In the data rows, the value 128 means zero.
Here are some points, each followed by its number:
"126 136 103 123 218 190 109 135 145 197 102 167 201 077 123 172 130 055 176 066 148 111 064 166
 136 076 137 116 142 164 116 080 144 154 116 105 194 131 117 148 147 142 081 102 078 102 144 148
 115 147 167 121 144 146 177 193 132 125 132 078 129 118 143 153" 0
"114 082 088 207 220 188 157 126 135 112 051 098 194 130 149 155 150 072 143 024 182 154 093 127
 093 163 114 202 158 123 190 092 235 137 129 129 213 122 174 144 130 192 119 151 126 115 124 069
 060 200 177 090 165 133 132 169 148 165 148 116 166 147 174 174" 1
"079 211 164 138 134 083 154 111 043 133 152 153 142 221 218 232 112 130 153 171 084 170 143 092
 083 125 061 155 114 153 134 119 135 145 099 053 112 069 198 040 155 157 073 117 100 134 116 081
 093 068 144 187 064 114 185 143 072 091 121 079 026 122 198 113" 2
"142 078 101 096 067 184 110 135 181 091 134 101 094 093 117 132 166 134 116 110 157 076 139 148
 122 172 162 140 147 121 173 147 079 136 117 154 095 129 140 143 110 101 151 135 117 144 209 159
 145 167 147 087 137 088 110 090 112 163 122 106 231 207 060 129" 3
"180 091 175 141 098 105 058 116 192 081 167 118 072 099 139 037 210 160 130 121 093 184 195 056
 119 138 126 167 055 087 111 182 102 147 095 109 068 126 118 139 082 073 165 163 108 151 054 063
 154 139 164 153 070 021 078 150 089 164 116 099 104 116 076 082" 4
"165 124 100 124 181 163 155 105 067 175 071 083 163 129 068 099 108 113 131 031 146 066 132 086
 132 036 135 095 127 081 171 122 090 099 181 096 255 178 173 098 247 077 182 213 086 166 135 041
 102 180 076 082 156 191 076 155 174 084 221 152 186 129 081 190" 5
"097 110 115 093 067 127 107 142 161 102 131 135 090 122 082 091 105 123 104 115 149 088 097 117
 155 088 132 147 130 123 142 123 115 111 134 167 148 183 130 115 149 132 132 142 141 162 172 159
 189 125 107 085 129 113 168 066 129 132 141 086 148 154 123 134" 6
"182 100 144 124 151 129 088 175 128 093 137 184 178 076 083 134 164 118 139 086 108 095 172 159
 131 109 124 124 125 108 160 143 109 109 120 132 139 129 091 155 127 082 147 118 096 136 097 086
 104 129 176 114 156 085 114 134 122 112 110 119 146 147 127 141" 7
"126 126 144 087 011 056 010 109 154 174 162 116 040 148 134 084 213 162 208 216 140 118 166 174
 121 104 190 105 024 073 110 127 053 213 147 155 116 133 079 134 122 081 120 156 081 099 188 193
 199 087 223 192 187 119 102 095 145 136 056 113 230 087 144 066" 8
"109 153 114 143 146 103 179 150 145 093 130 121 108 132 161 152 129 144 142 132 126 166 122 119
 132 111 129 119 130 149 152 114 153 081 119 105 085 102 167 108 113 114 109 092 131 147 100 128
 100 126 152 144 111 099 130 135 107 130 135 123 144 151 162 134" 9
"124 134 120 127 191 163 076 141 094 140 077 132 113 132 078 144 151 063 128 043 165 129 136 169
 138 139 116 132 146 131 144 120 145 127 158 125 181 121 129 134 188 160 081 102 103 136 127 126
 089 157 146 139 145 140 119 106 115 129 134 104 147 147 137 168" 10
"129 157 094 151 142 069 114 083 180 096 147 107 127 078 113 168 121 143 123 117 083 161 132 130
 147 087 144 090 071 152 063 135 176 121 172 122 133 121 147 144 166 112 135 121 148 078 088 116
 156 141 171 131 132 096 167 166 093 148 133 118 107 140 121 116" 11
"146 120 150 137 223 113 155 106 008 234 141 136 181 159 098 097 116 135 158 128 108 194 120 135
 139 050 135 100 098 133 105 124 136 141 132 063 187 121 134 110 132 104 098 124 120 151 006 109
 097 147 118 175 134 186 046 161 062 098 117 156 079 030 128 181" 12
"168 176 205 109 175 114 128 204 077 103 155 123 127 107 153 162 136 109 168 170 097 134 177 166
 122 121 072 129 154 160 083 091 200 129 164 125 139 114 138 125 155 068 156 113 112 158 140 060
 134 092 139 066 135 115 200 134 050 125 090 123 072 108 143 165" 13
"088 116 060 143 190 114 140 124 150 105 120 096 188 089 157 146 096 094 076 154 164 077 080 158
 153 102 149 185 120 131 162 121 169 114 110 147 133 173 071 113 121 186 098 040 109 085 154 153
 196 131 085 129 087 111 198 137 165 112 134 127 134 093 124 116" 14
"097 150 103 140 114 106 110 131 130 126 078 142 122 146 132 119 119 124 120 176 106 108 115 220
 130 152 127 112 130 163 123 148 159 162 160 129 096 144 157 106 117 133 111 113 173 118 170 137
 156 102 147 126 123 087 147 093 132 111 128 153 144 104 118 115" 15
"122 110 143 119 131 147 124 124 122 103 102 147 142 141 156 136 182 128 165 118 145 140 182 124
 103 138 126 133 148 114 145 152 130 135 128 097 119 086 132 170 126 117 132 148 110 137 141 137
 100 152 127 144 139 136 097 082 150 156 089 143 163 111 108 134" 16
"048 170 171 164 129 068 147 115 091 114 143 134 143 234 193 176 110 154 184 233 164 097 136 131
 079 225 098 133 191 209 140 181 175 155 051 168 062 138 119 177 084 139 068 040 228 101 201 147
 024 130 149 143 085 225 138 097 137 170 119 162 118 105 187 103" 17
"117 108 108 146 132 116 113 166 113 160 119 175 132 111 124 145 120 087 174 093 102 098 165 092
 100 074 115 153 149 136 124 107 116 120 133 088 158 102 115 141 167 103 120 135 107 137 104 083
 134 143 163 095 101 139 156 181 134 137 107 122 145 178 145 174" 18
"179 108 157 146 094 192 058 126 188 108 168 163 103 106 152 102 171 154 111 154 122 102 118 160
 125 178 172 156 125 118 108 155 104 126 082 161 109 193 152 150 135 112 143 164 152 106 163 171
 199 127 123 127 116 104 166 122 135 122 154 128 134 127 113 094" 19
"135 074 124 080 144 204 187 188 077 138 109 156 100 138 050 123 094 099 102 098 132 105 148 115
 130 056 088 067 204 109 180 066 091 088 143 138 140 125 102 093 145 116 139 124 072 142 134 091
 163 115 100 103 153 131 140 166 063 009 071 129 133 203 125 229" 20
"117 132 157 142 170 100 146 130 116 119 138 139 118 147 152 128 140 113 178 145 136 166 125 096
 138 141 131 157 119 147 124 123 168 117 120 124 137 099 131 115 084 146 097 115 133 108 116 148
 107 130 127 167 100 161 165 157 117 142 122 113 127 114 184 130" 21
"133 113 129 137 112 092 183 174 130 070 175 175 111 093 079 167 138 171 112 133 077 098 139 086
 112 074 061 115 116 133 106 127 121 130 123 150 130 088 083 081 115 173 171 135 091 162 089 010
 187 099 099 088 114 062 108 153 072 149 113 123 141 188 106 124" 22
"220 129 246 096 094 154 133 170 109 102 153 135 105 113 143 089 127 121 198 159 098 228 178 063
 137 078 092 124 143 088 156 157 146 084 154 125 152 119 126 082 147 094 143 200 111 168 091 057
 099 123 109 136 196 081 120 177 167 091 115 132 127 155 086 140" 23
"107 127 199 132 104 123 008 105 100 111 109 084 159 080 130 128 146 084 187 138 097 202 212 227
 171 180 096 113 155 074 079 122 169 152 192 099 063 120 117 176 179 060 200 118 163 084 052 083
 117 144 166 133 176 113 089 159 152 176 124 170 079 103 068 069" 24
"131 126 115 136 146 155 127 129 089 145 110 138 144 117 110 133 127 094 141 085 124 134 129 121
 134 131 136 121 137 122 145 109 145 108 135 124 152 131 125 132 137 110 108 110 103 133 105 114
 105 142 132 127 137 125 116 122 114 089 145 132 127 154 115 139" 25
"163 139 099 136 073 182 062 094 102 216 125 180 141 155 158 209 197 089 128 098 121 095 042 181
 159 159 136 192 123 119 074 120 155 165 138 120 196 138 102 156 143 096 080 146 162 082 197 139
 162 185 096 156 116 185 164 141 163 109 130 092 167 058 157 079" 26
"146 120 144 167 159 106 128 139 163 136 146 149 139 103 147 120 121 115 114 123 131 103 084 139
 123 151 140 111 121 144 120 132 183 121 148 101 120 150 124 142 093 147 098 104 111 114 129 133
 093 156 126 094 109 108 148 131 109 176 151 102 113 120 157 129" 27
"133 127 152 135 146 130 123 130 107 122 125 152 132 132 140 111 139 117 139 115 133 143 160 153
 116 125 124 153 128 128 133 135 141 125 143 127 145 123 115 118 107 118 133 142 116 113 117 114
 125 131 116 150 135 112 125 138 132 115 117 135 132 129 129 136" 28
"147 121 115 088 098 135 149 107 130 137 134 139 118 137 126 115 082 114 137 096 148 130 131 121
 111 109 098 138 147 131 158 120 150 103 138 137 137 126 176 092 183 123 133 149 153 151 159 114
 101 135 113 084 138 145 156 124 142 132 142 114 130 168 132 159" 29
"106 108 140 148 143 139 099 088 133 138 126 087 154 093 088 120 123 114 120 116 139 111 132 130
 141 134 147 106 149 124 126 137 104 145 166 127 153 172 139 139 149 119 162 129 116 126 090 138
 146 122 137 117 132 104 112 146 119 153 133 130 107 106 104 110" 30
"126 131 124 105 132 137 133 152 128 114 120 159 130 140 133 143 138 128 137 129 116 168 142 134
 127 130 118 143 131 141 121 145 129 113 122 102 101 104 118 132 115 111 115 112 107 133 132 109
 114 118 131 122 117 133 138 124 123 121 112 124 123 117 135 111" 31
"135 116 129 118 119 136 126 108 131 096 135 146 117 126 131 093 159 124 124 123 128 120 146 162
 120 150 151 118 142 127 151 157 126 145 148 126 112 097 121 163 131 113 161 135 109 145 165 146
 115 128 135 155 142 121 115 110 138 161 115 139 117 085 098 105" 32
"148 104 101 128 137 127 103 091 142 118 103 137 163 102 140 135 150 126 114 088 190 153 155 144
 136 097 162 150 127 132 164 134 183 104 122 139 167 086 143 078 161 118 096 153 092 171 194 082
 115 136 166 104 153 103 125 098 146 138 108 090 193 186 132 152" 33
"132 111 185 149 101 136 131 131 094 128 138 132 128 137 191 105 119 135 168 151 160 140 162 146
 078 156 132 194 142 133 159 121 149 111 128 122 148 133 142 094 157 122 136 161 166 130 119 107
 118 117 060 128 150 147 163 134 158 141 154 157 104 090 118 132" 34
"166 151 167 085 060 072 169 084 104 126 129 153 113 154 153 114 116 162 120 182 096 137 153 136
 104 136 111 100 119 108 127 148 176 119 124 170 136 090 157 121 193 114 142 164 181 114 170 086
 127 152 163 137 124 178 137 111 185 146 121 105 137 171 088 099" 35
"173 183 135 126 199 076 167 120 174 143 103 097 145 150 187 059 166 153 168 133 154 229 127 062
 152 118 098 105 102 104 104 138 117 191 091 084 113 083 118 110 115 195 128 104 072 120 042 137
 013 111 171 205 171 093 016 219 073 098 076 153 054 112 224 060" 36
"062 136 135 237 242 174 136 245 027 028 028 029 165 000 000 155 100 048 000 027 055 166 086 147
 064 031 076 147 163 135 111 066 160 022 187 179 136 231 025 080 138 232 131 029 096 099 044 000
 158 096 115 037 102 093 116 189 113 189 192 170 114 227 119 248" 37
"174 131 150 099 047 198 000 074 220 118 137 117 139 069 142 087 205 088 154 187 101 083 178 201
 129 201 208 187 090 090 088 194 090 158 101 155 033 172 055 188 148 079 179 179 132 060 125 198
 201 145 155 107 127 157 192 090 168 122 117 126 128 080 037 112" 38
"180 081 114 089 186 115 088 156 181 166 131 152 177 126 105 177 158 122 155 134 150 128 103 174
 149 168 178 180 075 126 097 103 082 169 073 155 170 066 092 117 054 131 046 092 073 137 173 177
 157 181 150 166 143 090 112 125 079 065 087 103 195 144 173 135" 39
"123 134 115 114 074 138 116 087 145 128 150 111 122 143 114 135 147 131 104 157 128 145 136 135
 121 164 190 107 131 113 139 149 118 135 105 137 102 155 164 152 097 143 119 105 140 102 204 166
 125 139 121 121 102 103 125 120 147 146 132 118 139 175 146 103" 40
"163 114 152 128 166 147 118 177 109 140 143 133 133 137 127 126 148 108 161 106 141 130 152 145
 121 155 114 147 170 147 126 100 126 120 134 125 105 110 113 142 102 109 118 114 104 123 088 116
 082 130 132 128 155 108 121 142 112 114 061 135 147 159 156 160" 41
"099 151 188 135 153 102 080 170 117 057 136 170 116 131 188 113 119 120 130 140 162 121 143 130
 109 171 133 202 119 162 112 190 129 086 133 153 081 147 073 123 077 105 108 114 147 133 075 188
 131 094 127 176 105 113 177 115 112 134 144 131 097 019 150 133" 42
"145 132 151 150 145 136 120 126 086 150 125 135 131 107 115 130 121 161 116 112 127 138 136 107
 136 129 129 153 118 100 117 126 129 106 175 105 158 134 112 105 142 099 143 154 098 126 077 100
 102 141 105 176 123 148 103 153 147 109 131 139 091 103 121 132" 43
"117 103 129 155 153 153 121 135 158 146 127 162 130 118 124 114 124 153 086 147 118 085 108 144
 152 141 129 140 094 141 143 125 115 127 120 109 124 138 121 106 129 143 122 136 143 128 108 125
 147 122 128 128 109 106 122 115 112 127 139 123 124 100 132 113" 44
"180 159 194 124 153 130 125 171 023 216 088 199 204 107 071 145 047 077 062 083 089 089 136 222
 092 045 054 123 159 079 161 097 165 052 179 133 210 174 045 086 200 138 180 174 145 135 070 091
 164 105 000 097 159 185 150 091 148 027 194 150 042 115 060 189" 45
"103 199 142 192 225 041 192 041 114 172 103 021 151 174 255 193 106 066 134 172 147 194 032 074
 135 241 182 145 110 191 125 145 143 156 094 084 198 080 126 127 000 162 000 057 160 109 065 185
 016 080 131 255 030 209 075 188 133 227 181 126 103 000 255 098" 46
"107 104 107 057 078 126 108 126 144 133 110 127 100 124 057 159 165 147 108 123 136 122 122 152
 130 116 142 096 123 117 128 154 104 152 146 158 093 151 110 121 124 128 124 120 091 156 216 131
 148 126 122 126 120 121 132 113 160 114 138 129 179 162 117 143" 47
"099 132 138 141 138 144 117 145 162 091 143 097 094 123 141 151 143 158 153 124 105 119 191 149
 074 141 115 167 150 108 114 141 113 121 134 119 103 125 134 164 116 098 169 122 113 142 092 098
 116 148 147 101 132 116 124 138 145 155 121 132 139 134 113 141" 48
"112 116 152 148 157 147 103 121 151 118 142 115 143 121 134 131 167 118 168 159 132 136 143 148
 162 160 132 142 136 138 119 131 108 149 070 107 107 100 074 156 059 119 128 119 101 119 097 198
 135 123 136 169 105 102 091 142 121 112 089 124 138 139 114 100" 49
"137 105 106 086 117 116 132 132 150 135 131 101 109 155 122 237 184 173 072 174 124 175 132 068
 127 162 142 105 116 129 084 136 120 133 119 105 119 091 163 150 106 200 074 112 131 073 125 084
 082 173 159 149 080 137 055 138 073 171 128 094 161 198 171 094" 50
"142 115 093 115 125 163 112 094 111 144 101 135 134 125 124 151 103 101 135 123 123 134 120 141
 154 103 130 084 141 120 118 106 139 133 137 114 184 112 136 125 134 138 101 127 114 127 168 141
 152 157 134 147 131 144 121 134 152 117 122 114 149 129 137 117" 51
"089 118 166 138 123 125 131 120 126 158 144 127 081 137 117 123 144 132 120 188 132 133 123 141
 154 124 144 127 164 147 098 148 116 143 107 145 075 168 108 178 058 127 137 090 154 131 165 156
 118 128 119 155 143 122 111 085 134 159 095 134 132 101 130 085" 52
"107 162 079 117 145 107 160 128 140 117 118 145 152 116 110 154 146 158 107 152 085 164 100 141
 151 090 131 086 104 128 093 152 108 159 158 092 093 101 097 156 094 144 138 085 096 135 119 106
 162 106 153 150 101 098 112 158 123 140 115 147 105 101 128 072" 53
"140 127 170 123 137 131 111 153 100 113 148 125 135 139 129 112 115 174 120 167 107 169 174 094
 103 132 123 139 131 134 111 127 117 113 129 125 113 141 116 122 099 110 169 123 116 129 073 124
 135 109 115 150 122 124 114 133 137 111 118 164 073 108 107 124" 54
"115 140 171 148 069 134 150 176 073 180 147 178 103 136 134 064 115 186 157 182 102 163 135 071
 094 122 072 110 124 083 113 142 069 147 093 125 141 146 140 099 158 121 173 201 108 137 111 114
 125 079 058 124 118 130 152 085 133 087 079 176 085 110 129 149" 55
"147 155 139 153 079 139 063 077 117 137 152 056 110 079 092 116 152 124 178 169 129 187 140 051
 142 141 120 069 115 062 064 158 078 191 094 097 138 152 139 192 160 156 179 162 090 091 044 079
 109 104 164 099 100 093 025 167 108 176 129 149 029 096 105 040" 56
"128 109 135 160 151 119 172 131 114 118 135 134 135 136 124 117 130 169 080 141 134 106 088 105
 103 127 129 151 109 147 135 131 110 122 104 114 121 092 128 123 099 109 128 114 127 135 062 119
 126 099 113 153 115 114 100 121 076 114 115 131 123 121 135 102" 57
"099 074 097 119 131 128 137 166 158 104 132 120 112 146 125 151 158 138 099 148 161 081 137 139
 119 143 103 170 144 174 183 120 112 136 076 179 102 073 097 141 092 102 115 114 094 097 154 201
 121 131 146 091 163 081 139 086 093 142 103 116 208 181 140 129" 58
"146 119 118 139 168 081 107 159 142 128 126 143 104 100 121 140 147 151 158 089 091 149 162 126
 138 105 137 153 090 113 080 124 153 104 132 117 125 114 095 119 095 120 107 114 084 125 085 063
 122 142 160 162 113 100 106 158 102 138 107 125 105 088 142 114" 59
"113 146 175 183 088 099 088 087 129 095 138 086 112 126 114 122 120 127 111 128 128 144 154 142
 153 146 123 082 117 106 055 129 143 201 151 173 052 216 126 176 150 098 178 059 177 084 082 124
 142 118 151 100 075 119 120 111 109 167 129 176 067 099 064 093" 60
"115 096 152 124 102 099 161 152 079 142 186 122 035 186 058 147 165 176 066 183 093 085 137 125
 101 146 090 114 121 097 103 132 046 136 126 160 055 141 110 170 093 124 177 121 160 151 161 136
 178 132 080 103 125 158 094 055 131 111 080 128 113 105 090 142" 61
"139 147 090 169 007 108 039 055 107 141 183 052 113 069 147 080 067 143 099 068 183 099 068 113
 193 069 155 041 127 138 100 153 094 168 130 158 184 215 234 134 203 161 154 160 141 109 146 122
 160 147 146 062 148 095 083 131 162 170 146 142 120 111 059 106" 62
"133 108 116 138 123 138 147 137 128 140 148 115 129 115 120 121 145 116 125 124 121 124 112 140
 121 116 134 124 140 122 137 118 135 140 139 123 128 118 126 136 141 129 134 131 131 124 128 117
 126 121 134 134 110 119 142 131 129 147 143 120 123 126 120 123" 63
"101 107 043 117 149 112 220 144 238 045 142 085 096 116 176 127 041 151 091 097 194 124 090 054
 147 156 147 116 120 192 181 128 154 087 109 105 088 152 155 094 149 158 104 074 129 153 173 140
 131 174 162 035 179 058 143 091 142 194 146 070 168 232 172 115" 64
Which five points above are nearest to each new point by angle, seen from the average point of the numbered points? Their numbers follow each, smallest number first.
"108 142 127 119 090 137 136 124 135 149 123 157 133 143 131 116 110 118 118 148 126 091 116 158
 160 127 135 106 148 132 114 139 121 158 152 138 115 154 116 142 140 143 128 123 161 126 142 123
 133 137 119 132 132 150 134 101 152 136 123 151 126 105 121 115" 6 15 17 26 52
"097 137 062 093 139 150 089 154 185 112 207 169 156 133 174 202 197 159 162 142 107 083 153 143
 118 158 147 156 082 155 084 135 123 101 041 087 106 092 096 157 055 146 112 081 161 114 083 171
 210 195 242 087 095 116 179 120 058 139 076 069 190 122 152 113" 38 39 49 50 58
"136 104 166 126 161 135 102 160 101 150 124 141 121 133 142 122 127 112 148 137 125 120 158 142
 116 153 121 170 153 127 141 120 118 145 127 123 131 115 102 153 109 101 127 114 119 135 098 116
 102 138 121 146 165 104 128 162 113 137 109 149 132 116 135 146" 7 28 34 41 42
"174 145 195 091 100 149 122 115 092 112 126 133 111 128 104 100 103 119 172 142 111 187 175 104
 108 111 112 143 125 110 118 120 150 114 142 136 110 143 121 091 141 092 143 179 112 130 119 084
 150 124 138 149 150 122 119 141 151 107 126 127 096 110 126 167" 23 28 43 54 55
"106 148 155 105 172 106 094 129 135 109 114 147 176 139 186 122 154 126 168 122 138 161 134 094
 139 177 138 179 093 149 117 162 167 092 111 155 122 139 110 115 101 131 100 136 148 122 104 173
 113 141 122 168 122 140 163 136 141 150 140 121 120 058 136 145" 17 21 34 42 46
"122 130 132 065 050 069 125 135 140 146 174 135 068 155 128 110 132 159 122 160 109 129 154 107
 110 105 134 125 116 097 124 135 119 143 143 149 112 104 178 103 161 135 176 171 133 158 197 141
 135 111 154 115 123 081 169 105 127 156 117 138 141 155 123 118" 6 8 29 35 47
"115 133 149 150 113 110 129 102 132 100 146 104 099 144 112 123 123 143 134 142 105 123 138 147
 122 143 142 108 131 111 109 123 112 142 132 147 098 148 128 131 131 125 153 116 157 122 110 141
 120 137 134 106 109 136 107 135 135 153 136 130 094 122 118 102" 40 52 56 60 61
"116 142 137 141 107 145 117 105 125 140 126 105 133 102 143 087 110 113 126 099 163 146 129 108
 131 128 141 117 131 102 142 114 135 150 137 121 148 164 152 146 183 140 153 152 132 114 132 126
 119 151 115 114 137 127 141 136 132 141 134 115 096 126 104 143" 5 29 30 34 62
"157 155 073 099 108 057 200 084 142 152 136 152 131 174 200 140 057 146 138 208 115 105 117 082
 133 089 121 135 083 160 106 176 116 135 110 091 131 110 198 068 132 155 141 141 148 141 172 136
 135 109 146 201 089 145 171 133 120 065 101 109 095 128 112 078" 2 9 15 21 35
"123 132 135 144 126 111 137 129 130 102 123 149 136 135 119 095 099 152 105 137 135 132 133 143
 142 125 105 117 133 127 140 159 146 118 131 133 114 146 119 125 132 133 130 110 145 122 102 128
 116 117 120 110 105 138 112 136 134 127 136 140 114 107 104 112" 15 42 44 54 60
"139 170 113 109 145 097 140 103 111 103 112 129 109 133 118 116 125 137 102 112 104 135 153 135
 144 108 149 131 100 121 121 160 164 128 134 116 151 099 151 120 151 121 155 116 091 140 112 087
 155 131 114 105 117 098 147 145 142 122 142 130 131 087 122 122" 5 11 22 53 59
"138 138 113 103 123 126 171 130 173 094 139 123 106 128 118 135 142 147 115 090 119 122 146 124
 144 116 130 106 115 152 130 135 128 147 112 083 118 109 149 120 144 156 129 108 112 144 163 132
 141 132 171 117 132 113 128 124 130 148 116 097 152 152 099 126" 3 9 33 47 64
"121 103 185 208 139 133 120 118 113 100 112 134 143 100 118 110 090 091 118 141 116 133 128 150
 083 097 088 129 130 177 136 142 201 076 179 158 117 166 110 112 126 118 145 110 193 134 110 053
 122 119 126 122 148 113 111 174 125 171 179 137 123 154 127 154" 1 27 34 37 45
"110 124 092 178 186 140 122 174 183 124 128 135 121 117 146 122 127 120 095 098 157 091 092 142
 120 117 126 196 123 127 147 098 144 101 146 125 131 125 112 118 085 128 110 119 108 095 112 113
 136 120 122 112 142 084 179 132 105 101 119 102 144 157 131 121" 14 27 44 58 64
"154 145 115 107 125 139 128 142 169 092 157 097 123 132 125 094 132 158 108 135 151 103 141 114
 138 160 129 142 124 131 162 132 100 129 110 137 104 116 146 131 128 121 142 130 135 136 111 150
 131 127 155 092 141 090 106 137 111 135 137 148 138 139 087 111" 3 4 19 58 64
"076 120 130 123 121 113 126 152 133 121 139 135 142 105 137 129 150 127 100 150 129 119 132 135
 120 152 122 137 128 128 137 132 128 130 091 125 112 125 129 117 104 137 112 097 119 121 120 137
 157 126 131 126 095 120 137 127 098 123 112 101 142 147 150 105" 14 44 49 57 58
"158 138 155 114 105 126 101 105 095 172 124 119 135 110 113 117 133 097 141 116 127 159 147 119
 128 123 146 116 124 102 131 122 133 153 145 097 145 144 132 133 158 129 125 164 130 122 101 095
 103 136 149 124 117 119 083 150 116 130 156 155 071 133 114 106" 5 12 24 43 56
"112 111 148 112 131 132 155 117 128 108 138 131 120 161 135 097 169 129 118 146 160 115 112 149
 134 159 160 154 129 124 150 138 140 139 112 139 124 104 144 131 111 150 094 151 128 134 176 199
 118 137 108 134 121 133 131 104 151 127 109 134 145 128 131 113" 16 32 40 52 58
"147 108 137 146 152 141 152 146 183 095 143 092 117 098 108 118 127 114 127 106 152 115 133 122
 117 099 143 178 136 115 135 126 170 081 161 157 095 131 109 099 082 137 106 120 124 137 110 119
 128 128 110 103 131 099 138 126 101 132 139 091 139 189 138 156" 6 9 27 37 64
"171 174 000 026 050 132 202 161 161 080 098 142 118 143 114 161 129 145 096 108 129 152 154 067
 136 091 132 063 095 211 122 153 161 153 105 088 116 053 167 128 162 123 143 130 151 188 206 123
 140 173 179 076 095 135 110 066 120 155 134 108 182 148 096 146" 3 29 35 47 64
"124 098 134 116 158 160 121 114 114 149 134 129 151 099 112 161 150 088 168 108 148 127 127 187
 148 120 136 132 147 121 112 096 139 136 124 142 145 110 106 152 107 132 082 101 150 130 170 188
 124 137 158 149 157 144 154 128 140 136 148 108 166 123 143 151" 0 10 26 39 51
"123 122 159 109 133 132 115 102 103 103 120 150 111 139 113 114 139 124 162 117 131 131 177 097
 132 146 102 125 149 119 144 109 139 115 126 157 131 088 138 122 148 124 157 156 081 142 111 125
 107 101 140 103 137 133 114 124 109 111 131 130 150 144 098 127" 16 20 23 25 29
"131 111 127 148 182 138 116 157 154 102 121 129 144 136 145 113 131 122 110 117 143 107 116 133
 125 119 126 166 131 142 163 115 136 103 114 126 131 133 127 138 116 132 124 115 112 137 111 148
 139 127 116 108 129 117 160 136 107 124 130 117 135 115 136 134" 14 27 42 44 58
"199 122 122 147 117 126 095 122 143 063 153 082 086 138 125 051 145 165 190 164 166 203 166 061
 106 168 155 139 111 113 096 157 079 148 110 098 107 062 123 145 067 115 161 175 100 131 060 126
 110 137 138 198 108 081 078 119 116 094 097 140 081 106 099 051" 4 36 49 54 56
"110 109 077 209 149 172 047 103 109 212 176 141 187 167 142 197 146 076 099 121 140 058 044 145
 102 203 140 146 141 104 116 073 034 093 011 119 124 160 089 212 112 145 095 215 166 104 090 224
 108 157 131 099 073 184 110 065 110 155 119 120 143 112 129 120" 19 26 38 44 49
"115 139 154 160 156 151 124 152 123 095 145 147 112 158 159 146 161 146 106 124 157 118 116 079
 102 161 129 179 126 116 123 142 100 117 089 132 102 145 123 151 112 118 147 147 129 135 083 154
 165 130 109 118 115 145 122 129 119 121 107 144 101 097 124 131" 19 42 54 57 61
"116 077 120 099 124 164 085 139 174 096 122 112 116 119 138 084 162 154 107 136 157 097 111 143
 158 170 155 159 121 110 154 151 114 116 134 178 117 125 111 134 079 126 142 128 110 138 164 170
 171 128 133 122 149 080 116 096 145 140 121 133 159 139 133 123" 3 6 19 47 58
"135 137 157 118 073 111 144 105 139 116 134 123 110 141 117 127 124 137 145 161 130 143 168 121
 121 122 104 116 115 128 114 143 132 136 146 138 117 106 148 119 133 106 151 150 148 138 160 113
 135 126 139 125 108 129 129 138 141 150 130 132 127 156 110 142" 23 29 35 40 47
"137 123 152 128 119 133 147 149 139 115 128 148 124 129 118 117 114 121 114 124 136 120 157 092
 117 160 140 134 145 101 139 143 118 116 150 126 102 164 130 136 142 123 153 141 144 139 137 114
 105 138 140 088 117 137 132 109 144 140 133 148 103 142 112 154" 6 29 48 55 61
"101 132 127 130 123 153 136 146 119 114 120 142 117 133 148 131 138 135 117 124 130 095 131 135
 095 143 109 143 137 155 134 106 123 126 102 145 121 091 109 116 099 134 133 126 084 145 142 160
 138 127 123 107 131 140 153 097 117 137 112 131 160 128 132 125" 3 6 16 58 61
"132 145 147 127 103 125 104 151 098 134 125 115 125 148 118 130 145 166 137 140 141 119 152 110
 103 143 131 138 146 143 142 118 118 154 084 143 128 137 161 124 146 111 142 144 158 154 125 120
 106 127 106 111 130 141 110 128 093 132 090 173 135 119 106 154" 17 34 54 55 61
"110 124 144 147 130 142 135 106 139 142 087 083 153 128 133 081 103 087 112 121 141 118 076 168
 139 111 148 124 160 110 158 114 151 153 145 142 135 181 145 118 145 162 127 112 147 123 139 160
 127 128 111 127 131 132 128 119 173 130 152 116 127 116 119 129" 6 14 15 30 62
"124 115 141 122 124 118 127 139 129 130 144 127 125 131 141 135 127 130 121 127 129 116 136 131
 133 139 140 135 125 112 155 131 116 133 132 127 140 121 140 132 107 127 126 111 122 140 129 143
 120 130 134 137 124 133 133 129 131 134 126 134 135 098 127 136" 17 32 42 46 61
"151 118 111 112 144 120 103 130 137 147 126 162 136 134 114 158 161 152 143 133 138 123 138 117
 162 145 128 132 088 121 104 102 086 173 079 140 151 094 100 144 077 126 104 134 114 102 142 169
 154 127 133 172 109 124 112 108 106 096 125 118 131 125 158 127" 8 26 39 49 58
"134 130 154 139 110 129 144 125 100 117 118 120 123 169 198 120 106 155 099 147 158 107 118 118
 145 131 158 121 139 120 176 137 168 096 095 159 163 144 155 119 143 120 141 194 159 137 165 155
 116 148 072 136 118 157 141 098 175 087 157 148 141 140 138 149" 5 6 29 34 35
"119 129 128 125 148 135 125 132 131 127 116 137 145 119 126 125 134 113 135 113 137 123 128 151
 129 128 132 138 140 125 135 117 133 131 126 133 131 122 117 126 117 122 111 115 120 126 124 142
 123 123 127 146 133 116 130 134 127 132 130 115 132 124 140 131" 0 1 10 14 39
"136 114 124 109 143 136 143 154 120 112 144 137 121 128 118 114 127 135 139 123 123 115 143 127
 129 129 115 132 143 115 150 113 112 115 133 141 119 121 131 130 123 114 158 129 114 123 120 141
 128 119 117 115 132 117 127 120 121 102 125 130 131 155 122 141" 3 20 29 41 58
"131 137 120 135 135 132 156 129 125 121 121 125 125 125 121 130 134 122 120 122 106 141 125 130
 132 118 121 126 115 142 127 133 114 135 150 105 125 133 120 138 113 140 141 103 126 139 133 121
 144 111 132 140 112 132 128 134 123 133 119 127 116 121 124 101" 31 53 57 61 63
"105 146 086 133 030 049 148 054 196 129 137 033 141 106 086 141 083 139 100 138 084 104 131 102
 189 102 165 037 082 117 086 118 162 141 130 147 095 161 153 121 211 185 161 120 169 116 133 130
 212 115 130 083 152 129 120 108 153 141 126 180 131 147 055 099" 6 11 30 60 62
